Rotation paths and how fast each direction turns (degrees per step)
Each turn is a multiple of 5 degrees from 10 to 175, or 0.
Each row of a path follows its step; steps can be skipped.
Path 1:
step 0: [  7.5  -8.5  -4.8  22.4  12.9   9.2  23.6  29.3  47.4   5.0 -14.5   2.5
 -15.3  13.2  -4.0 -33.1  -2.5  25.4 -11.3 -29.4   9.7  -1.0 -29.7 -21.4
  -2.1 -22.9  -2.2  17.8  -9.7  12.7  24.5   8.1  19.3  11.2 -13.1  -8.5
  12.7 -33.9  31.0 -30.8  -2.4   8.4   7.2  -7.7  12.2  15.1  -7.3   1.6
  15.7  15.5 -18.2 -15.8]
step 1: [ 17.6   4.5  -4.5   1.6  -0.7  15.6  43.3 -32.6   0.1   6.9  -0.7  -5.3
   2.7   1.4  -2.6  15.2  -8.2  -4.4  15.2 -28.3 -32.0  -2.1 -11.3  12.1
 -10.6 -28.4 -19.0  13.0  17.0 -29.3  31.4  -2.7  14.8   8.2 -19.7  -3.2
  14.9  -7.4   7.1  -5.2 -11.0  28.5 -23.6  13.3 -36.3  22.0 -29.1 -26.1
  -1.2  11.3 -10.4 -27.1]
step 3: [ 40.2 -31.8  -2.5  11.4  -3.8   1.5  -6.3   9.7 -13.1  11.8 -21.5 -33.3
 -19.0 -11.2  23.1 -12.0  -2.5  12.5 -10.5  -4.2  -8.7   5.4   4.1  22.0
  -5.2  19.1  -6.1  11.1   1.0   3.6  28.6 -14.9  -8.4   4.9  36.3 -18.7
  16.9 -25.1   3.5 -34.8  -5.7   2.8 -26.5 -35.6  -4.2 -14.2 -34.2  -4.9
 -13.8  26.1  -8.5 -10.1]
step 6: [ 10.9 -27.5   7.6 -14.2  -8.3  27.3  28.9   3.4  -8.7  -2.0  13.2  -4.7
   2.9 -19.0   3.2  15.1 -21.8 -12.3  -1.3 -21.9  13.8   3.9 -22.9  16.6
  14.0  11.9  15.4  26.0 -42.8  -2.1  20.4  16.7 -23.5 -13.4  24.2 -31.3
   0.0  -7.5   4.4   9.2 -31.5  26.1 -17.2  22.9  -5.1 -16.2   4.9  18.0
 -29.3 -10.0 -20.6 -13.8]
step 12: [  8.8   9.6   7.2  -9.2 -20.4   4.2  26.7  11.0   6.2 -23.3  13.4   0.7
  -9.0  -7.9   2.8  38.9  10.1  49.0 -20.9 -18.5   4.0 -30.0 -35.7 -12.0
 -36.0  16.2 -27.8   1.6   4.3  28.7   4.1 -19.1  31.4  -1.2 -15.1 -11.7
  13.3 -10.5   0.2  -4.8  14.7  -1.8  14.0  13.5 -24.3  -0.2  -4.0  -0.5
 -23.8   0.0  -2.1  13.0]
step 16: [ 21.1 -32.4 -41.4  -0.1  10.5  -2.4   3.0  -8.7  23.8  -4.8  17.0  -1.2
   5.1  10.1 -23.9 -16.3  -1.2 -15.9   6.1  -1.5   6.7   7.1  -4.0  -6.2
  10.0   8.5  -7.4 -15.8  -6.6 -33.4  -8.9 -11.2  19.5  21.2   4.2  -2.5
  14.7 -24.9  53.3 -39.7  14.4  -1.4 -14.3  20.1  21.8   7.8  -1.7  38.2
 -10.6 -10.8  11.3  -3.6]
step 20: [  8.9 -21.8  24.8  22.2  -9.1  -6.7 -19.5  -2.7  19.3  -7.7 -29.6 -23.9
  -2.3 -12.2 -29.7  27.2   0.0  22.8  -5.8 -14.9 -26.1 -10.8 -29.8  -0.4
   7.1  16.0 -33.6  -4.2  -3.5 -26.5   3.1 -14.7  13.8  -0.4  18.4 -14.9
  39.2 -13.0 -19.3  14.6 -20.8   7.9  15.7 -11.2 -27.8   2.1 -14.6 -18.6
   7.6  27.9   4.8  -6.1]
step 24: [ -9.6  -7.6  -8.3  -5.7   1.2 -18.3  46.9  -6.8  16.4 -18.9  27.0  -8.7
 -10.3 -15.7  -8.6   5.3  -5.7  15.5  46.6  -3.2  35.0   8.6 -10.2  23.9
 -21.7 -17.9 -10.4  -1.7 -33.4  15.1  -3.7  -5.6  21.6   6.8  19.3  -6.4
  15.6 -13.8  -1.6   3.4   3.9 -10.7   2.2  21.7  19.2  32.7   1.0  36.7
  19.0 -19.2  -0.4   3.6]
step 32: [ -2.5  16.0 -23.5 -12.4  -3.5 -28.5  -4.3  12.0  23.8   7.2 -30.4  -2.8
   1.2  -9.7  -1.7 -11.6 -18.0   4.3  30.6 -18.9 -12.4   4.6 -23.5  -2.6
 -40.2  -8.7 -32.9 -17.2   4.3  -3.0  12.1 -33.3   0.5  26.3  -0.1  17.8
  18.1 -18.0   6.5 -39.1 -26.6   4.3   5.2  23.5   4.4   1.4  -8.2  25.5
  27.9  15.9   7.0  -1.5]
Directions:
[ 8.7  1.2  5.6 -7.1  7.8  3.9  7.4  3.4 -4.0  4.9 -5.7 -8.2 10.3  3.8
  8.0 -5.6 -8.4  0.0 -2.9 -7.9  0.0  5.7 -3.4  0.3 -3.4 -1.0  5.0  3.5
  7.8  7.7  5.8  3.7 -1.8 -8.1 -6.6  0.8 -4.5  0.6  0.4 -4.0  0.1  3.0
 -5.4  3.9 -1.2 -6.5 -5.5  2.8  8.0  4.3  0.1  0.3] -> 10
[-11.1   1.3   1.2  -4.0   0.0   5.1   2.0 -10.6   8.4   2.6  -5.4  -3.2
   1.0   0.8  -2.2   5.8   4.0  -3.9  -4.5  -8.5  -0.9  -6.2   6.6  -1.7
  -1.0  10.6  -2.6  -0.5   2.8   1.3  -3.5   0.1   8.1  -4.5  -8.9  -2.7
   4.2   0.7  -5.5  12.0   3.4   2.3  -0.9   1.7   2.9  -9.9  -5.4  -8.0
  -2.2   0.6   4.8   5.2] -> 135
[  8.5   3.7   3.0   1.6  -3.6  -0.7  -0.4   9.9   3.4  -3.2   3.9   6.3
  -5.7  -7.2  -0.3   5.4 -12.0 -11.2   4.2  -3.8 -12.2  -2.8  -1.2  -3.3
  -0.3  -2.1   7.1  -1.3   2.0   5.7  -0.6  -0.7   1.7  -2.5   0.5 -12.7
   0.9  -6.5   1.3   5.3   1.6   5.1   0.2  -8.5  -6.5  -1.2   1.1  -4.6
  -2.7   2.6   4.3   4.8] -> 130
[  1.0   4.2  -8.5   6.0   0.6 -12.1  -2.4   0.1   2.7   6.0   0.7  -6.6
   4.3   1.9  -2.7  -7.0  -0.3   2.1  -8.1  -3.0  -3.1  -3.2  -1.7  -7.4
  -2.5   4.2  12.5   1.4  11.5   1.6   4.6  -0.2   0.4   5.3   0.0  -2.4
   3.3  -7.4  -1.9   3.6   1.3  -2.7   4.6   8.1   4.9   1.4  11.5   1.7
  -8.0  -5.0  -4.9   0.2] -> 155
[ -3.0  -3.0   4.6  -4.2   0.7  -5.9  -3.4   8.3  -3.1  -2.9  10.5   0.6
   2.5   3.4   3.0  -0.6  -5.9   0.4   7.0  -9.0   4.3  -6.7  -1.7   3.9
  -4.7   0.4  -3.0  -3.4  -4.3   3.5   3.1   6.1  -7.2   3.8  -0.8   3.9
  -0.8   5.6 -17.0   0.9   6.2  -2.0   1.0  -1.3   3.2  -6.0  -2.6   2.5
 -11.3  -9.5   2.6  -0.7] -> 20
[-1.3  8.5 -1.8  3.5  3.4  1.7  7.1  0.5  1.5 -3.1  2.5  2.5  8.5 -3.0
  8.6  1.4 -0.6  1.4 -2.9  4.2  6.3  7.2 -9.0  0.4  0.9 -6.8 -5.7  9.0
 -9.3  0.8  0.8  4.4  4.0  6.7 -6.7 -8.0  1.6 -1.0  7.4  8.3  2.2  1.4
  7.6 -1.2  2.0 -3.8 -2.9 -2.9 -4.5 -9.7 -8.7  6.0] -> 60
[  7.5   4.3  -4.8  -1.5   8.2   3.2  -7.7  -0.5   0.3   6.9  -2.2  -1.9
  -2.8  -5.5  -0.3  -2.5   1.4   3.4   0.0   1.4  12.6   3.3   1.7 -13.1
  -2.0  -0.2  -5.7  -5.5  -4.7   3.9   7.9  -5.6  -2.7  -3.2   4.6  -8.7
   2.8   5.2  -2.6   6.7   1.2  -4.8  -7.4  -5.7   3.6   3.0  -1.9   5.4
  -7.2   8.3   3.4   6.0] -> 90
